Which row each row swaps with, under one turn or mirror
The rows were stretched afterwards, more along some directions than others.
luvi: [ -5   6  14  -6  12   7  13  -7  -7  -3   2 -18  -4   2  15  11 -11]
seb: [ 14 -22  10 -10   8 -12  30  -5  18 -11  -4 -15   3 -32   6  29 -14]
les: [  7  13   0  -3  17  19 -21  -7   8 -11  -7  31  10   3  -8   3  30]
zuk: [-36   3   5  14   6   6   0 -15   3 -18  21   3  -4  -1   5  -9 -29]
Tetu: [-15  -1  -3  -8  -5   3 -19 -17  -6   6 -14  -2  -2  11 -12   4   5]
Lim: [ 24 -20   7  16  11 -15  22 -12  25 -10   1  15 -12 -39  -9   7 -11]
gar: [-18  -1   3  12   0  -2  -2   6  -4  -6  -4  -9  -8  17 -12 -21 -16]
Temo: [-12  21   8   0   8   3  -4  -8  -3  -5   4  -2  -3  22  16  -1  -5]
godo: [  5 -26  -5  -5  -3 -11  10 -38  23 -22 -15  -2  12  12  15  24 -17]
lepu: [ -5   2 -14 -11 -10  -9  18   7 -11   6  -2 -21 -20  -6 -18 -22 -34]
kesil: [ -5   1  13   5  11  -2   0  -1 -38  22  -6 -10 -25   5  -4  -4  -2]
luni: [-16  18  11  -3   4  14 -26 -12  -5  17  -2  31 -32  11   7  -6  29]
dopi: [ -5   2 -14 -11 -17  -2  14  -4 -10   5  -1 -20 -29   7  -9 -19 -38]
mobu: [ -5  -8 -15   4 -13   3 -17 -29  46 -23  -8  19  11  16  12  13  -3]
golop: [  5   8 -17  -9 -17 -11  15 -19 -11   1  -8 -13 -37  23 -14 -19 -34]
Guzir: [ 22   8  10 -25  -6 -23  14 -30  21  -8 -20  11  -5 -12  11  34   4]
Mif: [-10   7  -2   1  25  -2  12 -11  11 -10  -5   1  21  -5  12  27 -17]
Biki: [-20 -10   1  16  28  20 -14  -8   0  -9   9 -11  20  12   5  10 -22]
gogi: [ 15   3 -16  19  -7 -31  18 -29  20 -13  -4  13 -23   0  -6  -8 -29]
zub: [ 12  -3   8 -18  16  16 -17  17 -10  -2  -4   8  17 -22 -14  14  21]
taz: [ -7  -1 -17 -10 -15  -3  11 -14 -14   7   1 -13 -34  12  -8 -21 -34]
rukol: [ -1 -14 -14   9  -8   5 -14 -22  37 -21  -4   4  18  10  10  17  -6]
Sedi: [ -8   3  12  -4   5   8 -25   4  -7   4   1  33   7 -39  -1  10  26]
zugu: [-30   0 -10  11  -7   5   0  -5  12 -11  26   7 -10  -9  14 -17 -26]
losak: [-11  20  -4   9  11   6 -17 -10   1   1   4  30  -8  28  12  -2  17]
magu: [-16   1  -4 -12  -7   5 -24  -7  -2   5 -16   6  -3   6 -12   0   6]
Tati: [  5   2   2  -4  25  -9  15 -18  17 -10  -8   5  15 -17  11  30 -15]
Lopog: [ 27   4  14 -18   7 -25  18 -24  -7   4 -20  -5 -16 -10  -3  31   2]
kevib: [  4  10 -26   8  -3 -13  12 -36  11 -13  -8   9 -28  27  -6 -17 -33]
res: [-23  15 -11  23   9   9 -31  -3  -1  -1  -2   6  16  34  -7 -17   0]
bepe: [-12  -4   6  -9  -4  11 -25 -16  -3  16 -12  13 -25  -5 -11  -1  16]
keluf: [ 19  -1   5 -18  14  10 -18   6 -11  -1  -6   5  16  -7 -14  18  25]
lub: [ -9  10   7  16   9  21 -23   2  10  -6   9  29   8  -3   6 -10  28]
guza: [-31   0   4  14  10   4   4 -18   7 -19  21   1  -1   3   7  -5 -27]
ketuf: [ 11   0  -6  21  15  -3   4  -4   7 -11   7  15   2  21   6  -2  -4]
muk: [ -5   1 -10 -11 -17  -2   9  10 -21  15  -5 -18 -25 -10 -18 -23 -25]
lig: [-22 -14  -8  11  12  18 -16 -11   9 -21   4 -15  27  21  11  15 -24]
reb: [ -4  -1  -7 -11 -16  -2  13  14 -14   9   0 -19 -19 -18 -19 -17 -29]
rugit: [ 19   1   0 -16  15  10  -9   1  -1 -14  -9   2  23  -3  -9  17  16]
lef: [ 16   3  -9  -2 -11 -22  19   0  12   5 -15  16 -26 -23 -11 -16   0]
megi: [  8  -9  -6  -8   7  11 -20   6 -12  -3   4   1  10   1  -5   7  14]
kifef: [-26 -11 -11   4   9  18 -18 -15  13 -20   4  -8  27  29  15  12 -21]
Lila: [-17  13 -10  25   6   7 -29   2 -11   5  -1  -4   8  29 -15 -18   0]
guzup: [  5   9  -8  -9   3 -15  15  -9  27  -8 -14  21   1 -25   8  14  -4]
Nunet: [ 10  -8   3 -16   6  16 -23   0  -8  -3  -4  11   9   1  -1  17  20]
zezo: [-15  -8  12  -8   3   8 -16 -25   2  -7  -9  28  -4 -31  14  15  11]
Sanab: [-18  -9  11  -7   4  10 -19 -28   6 -12  -3  27   2 -29  16  16  12]
kuve: [ 14 -11   0  -9   8   9 -13   8  -2  -8   5  -1  16  -3  -6  16   9]
kuled: [-14  14  -2  -6   5   7 -22 -17   2   8  -8  29 -19  11  11   8  28]
Teke: [-10   0   6  30  12  10 -10   0 -20  17  11  16 -35   0  -7 -36   5]

les pairs with kevib
bepe pairs with Biki
golop pairs with rugit
magu pairs with kifef
Sedi pairs with zugu

